In the rows, zero is written as 128.
Each row of X is roughly a mix of the hidden directions of one of several groups.
X, 153 rows:
[[ 91 183 147 117 160 140 162 129 139 142 140]
 [109 113 134 106 107 141 136  99  68  89 132]
 [104 114 111 120 118 134  94 146 155 157  70]
 [136 155 156 124 114 104 121  99 142 180  87]
 [111 166 183  92 136 140 149 116 114 105 133]
 [178 156 142  96 133 131 130 145 133  77 111]
 [145 160 156 128 119  95  95 141  89 132  86]
 [111 102  60 127 112 149 111  96 121 123 128]
 [172 141 128  96 166  94 111 138 107 111  96]
 [173 124 119  96 139 151 151 144 102  89 159]
 [116 145 154  91 139 120 102 138  94 115  74]
 [159 159 142  92 128 143 134 134 131  65 135]
 [113 135 157 108  86 159 157 110 160 105 155]
 [115  97 126 111  85 177 107 103 160 121 129]
 [152 110 115 100 134 153 148 138  88  84 163]
 [149 133 153 127 148 123 159 158 173 136 176]
 [119 132 130 103 125 163 150 118 115  60 150]
 [189 152 133 127 129 101 108 149 130 161 100]
 [106 120 135 112  95 127 125  86  77  97 105]
 [112  79  78 156 105 137 112 120 105 111 132]
 [102 149 141 145 130 101 108 113  70 135  91]
 [ 83 174 160 133 156 138 159 127 122 156 130]
 [177 138  92 122 126 115 145 144 128 114  72]
 [107 178 168 113 102 134 135 127 117  93  98]
 [129 129  98 172 125 160 153  99 149 159 161]
 [ 99 137 131 102 132 134  87 137  88  97  85]
 [157  93  95 127 148 153 142 179 153 137 124]
 [127 127  93 126 147 146 149 134 164 120 191]
 [149  72 163 122 116 110 116 139 124 170 111]
 [141 128 121 148 116 103 111 104 123 193  92]
 [151 142 165  97 138  96 155 161 156 100 143]
 [138 170 134  79 161 118 136 154 149  97 118]
 [116  82  79 159 131 123 128 114 102 162 134]
 [146 168 136 141 119  95 134 133 101 119  68]
 [ 79 130 148 115  84 153 148 102 136 115 159]
 [ 92 153 155 127 144 138 119 117  89 157  82]
 [ 70 172 142 122 143 155 153 112 127 140 145]
 [106 108 111 105 133 175 127 121 155 111 181]
 [ 99 100 121 141 162 117 126 129 116 191 106]
 [102  97 133 132 157 170 149 149 118 168  97]
 [126  91 101 154 121 115 127 138 165 185 136]
 [ 86 164 112 144 100 123 114  93  93 112 109]
 [145  78 112  95  88 140 134 115 115  93 145]
 [ 91  97 109 136 156 173 148 160 112 150 123]
 [ 88 114 155 132 148 144 113 119 129 139 192]
 [105 165 152 126 159 131 135 130  99 169  88]
 [106 153 180 136 122 147 162 106  86 117 122]
 [ 88 136 154  96 142 164 138  96 101 104 147]
 [141 164 154 116 159 113 141 158 184 136 132]
 [ 80 119 141 111 148 113 151 145 164  85 146]
 [133 118 133 144 120 135 106 125  74 166  80]
 [136 130 112 108 110 150 124 136 146  57 155]
 [103  93 101 143 107 117 127 141 168 179 133]
 [ 86 143 125 140 158 103 148 134  71 132 147]
 [101 148 135 113 115 158 149 125 179 116 174]
 [101 152  89 144 100 110 123 103  82 111 107]
 [142  89 114 151 138 117  85 106  93 151  95]
 [152 171 175  92 122 141 135 133 158 103 126]
 [131 120 160 129  82 111  88 122 133 173 105]
 [131 147 143 102 132 154 104  84 112  77 147]
 [145 184 180 114 136 126 120 148 154 134 116]
 [151 146 135 140 161 109 129 153 156 189 128]
 [ 92 146 156 100 120 149 136  93  99  92 151]
 [136 148 125 115 136 127 157 144 174  88 174]
 [123 163 139 123 153 121 174 148 166 130 169]
 [159 140 130 144 118  84 135 136 113 150  69]
 [139 144 120 112 140 122 153 147 177  90 174]
 [ 75 111 121 109 152 119 107 117  93 160 100]
 [127 162 163 127 137 130 186 134 149 147 161]
 [138 111 127 106 103 174 118 128 191 120 124]
 [183 134 152 124 127 109 170 157 154 126 149]
 [101 149 149 105 119 144 137  95  96  83 160]
 [ 76 149  90 148 153 152 130 109 139 151 151]
 [137 124 111 165 134 107 108 139 155 191 113]
 [139  86 156 142 146 120 122 138 152 164 179]
 [124 122 146 152 120 138 115 114  79 168  81]
 [198 130 123 119 134 109 140 165 150 115 113]
 [159 130 114 150 152 112 122 152 156 190 129]
 [171 149 130  94 112 117 131 131 148  73 150]
 [164  80 121 128 161 123 134 152 150 157 161]
 [123 131 103 105 132 122 137 135 176  88 178]
 [110 147 132 114 111 144 141 108 122  78 185]
 [127 133 159 123 117 113 110 127  81 125  67]
 [136  77  90 148  82 135  97 128 140 128 128]
 [ 90 132 140 150 160 141 114 110  75 150 100]
 [119 106 108 162 140 124 119 155 135 184  89]
 [ 94 144 163 150 109 115  99 121 154 173 104]
 [ 84 182 148 109 145 153 161 124 126 134 142]
 [171 114 103 145 133 103 116 140 140 188 117]
 [150 163 153  85 151 108 146 163 145 100 120]
 [106  77  91 139 119 132 103 102 107 145 160]
 [124  70 146 126 134 126  90 118 102 166 109]
 [169 147 144 134 102 129  98 116 100 174 101]
 [119 125 122 163 132 130 163 108 165 162 175]
 [146  90 128 155 135  99  95 118  91 161 101]
 [143 167 146 132 174 122 140 163 166 154 139]
 [186 109  92 130 157 109  98 143 113 114 125]
 [130 152 127 125 146 121 166 152 171 110 179]
 [180 126 127 142 116 115 160 168 171 135 126]
 [180 115 170 108 110 101 144 145 145  99 127]
 [131 115 127 130 110 160 126 126 203 152 129]
 [144  97  99 159 122 115 152 157 161 163 157]
 [ 79 110 138 132 128 152 115 114 136 178  90]
 [ 82 180 136 120 161 143 158 129 136 146 144]
 [134 138 123 100 126 126 135 149 160  64 163]
 [136 105 174 127 112 110 104 128  96 149  79]
 [120 129 129  94 110 144  96 132 108  65 108]
 [117 111 130  96 103 146 141 106  98  67 136]
 [ 96  88 123 113  91 175 106 100 136 129 129]
 [ 83 166 108 111 118 146 124 108  96 101  96]
 [191 150 133 125 136 103 113 151 133 166 108]
 [169 139 132 144 110 128  98 122 103 186 107]
 [133 113 116 122  93 159 132 122 183 112 170]
 [124 124 119 103 120 126 114 148 144  54 154]
 [176 142  90 118 122 123 150 144 138 107  79]
 [137 136 155 115 156 120 133 184 170 130 159]
 [118 103 100 138  90 110 137 147 178 155 153]
 [ 81 157  82 134 153 157 130 119 141 136 156]
 [ 83 154 145 126 119 156 117  88 102  96 150]
 [127 113 162 113 152 153 136 144 174 141 176]
 [127 100 142 120 113 112  89 125  83 140  78]
 [139 128 124 158 139  90 102 151 135 188 108]
 [107 128 135  99 132 123  84 130  91 108  76]
 [106 137 157 130 145  94 124 157 185 156 128]
 [163 107  82 116 140 150 155 126 102  93 151]
 [140 169 152 108 134 149 104  89 150  86 139]
 [124  77 152 118 156 156  99 129 124 131 173]
 [103 163 124 118 112 132 119 112  87 100  76]
 [122 184 181 131 129 112 136 138 113 112  98]
 [132  88 137 108 149 152 135 146 160 138 184]
 [ 73 120 116 156 139 113 154 134 104 165 156]
 [163 120 113 117  99 108 131 153 193 134 128]
 [125 119  84 172 118 164 138 105 145 136 165]
 [160 162 152 105 166 101 141 150  88 127 121]
 [ 69 108 119 124 136 126 151 120 153  79 141]
 [117 124  99 114 135 118 131 134 176  89 179]
 [140 166 144 125 149 142 156 147 179 112 163]
 [155 158 110  93 155 121 141 149 173  96 142]
 [190 123 118 161 118 134 146 141 151 113 165]
 [160 144 146 134 118  94 147 144 183 158 110]
 [ 98 136 133 111 120 156 145 108 117  59 136]
 [141 104 127 137 146 126 143 140 176 161 181]
 [102  85 139 119 141 165 100 112 140 137 175]
 [149  81 156 142 145 119 121 142 141 155 179]
 [118 134 116 138  80 103 132 148 189 147 131]
 [ 82 110 137 110 135 165 120 116 149 135 181]
 [ 66 107 124 141 107 143  97 107  94 124 129]
 [144 119 163 121 155 145 139 149 183 144 163]
 [104  94 118 128 143 153  77  98  92 130 112]
 [122 162 144 123 103 152 115  94 125  73 156]
 [138 108 128 144 144 119 141 136 176 169 177]
 [166  83 148 162 104  99 121 153 106 136 120]
 [111  92 101 142  95 138 114  95  77 120 120]]
One row of each group comes first, with its name. Which group is each row after those in?
[190 162 152 121 124 132 110 143 117 165 118]  <59>
[157 147 108 139 107 103 136 126 131 138  59]  <42>
[155 154 139 123 127 145 115  91 132  77 169]  <121>
[111 152  87 157 156 149 148 119 163 142 163]  <6>

[156 100 110 100  90 159 109 128 161  94 135]  <121>
[189 119 111 134 138  93 116 160 134 136  95]  <121>
[114 117 112 157 121 152 103 100  88 165  91]  <6>
[129 109 138 144 124 128 103 124  95 158  62]  <121>
[111 141 126 114 139 119 149 136 177  91 179]  <6>
[138 144 143 143 116 106 107 109 129 192  91]  <59>
[128 166 178  92 130 155 140 131 115  93 143]  <59>
[181 140 119 110 147 148 146 157 167 113 155]  <59>
[163 147 164 145 127 129 184 136 145 153 147]  <6>
[ 94 119 147 105 160 165 137  94  89 120 147]  <121>
[ 69 115 120 127 131 131 101  89  90 139 140]  <121>
[175 110 110 112 108 108 138 170 170 128 117]  <121>
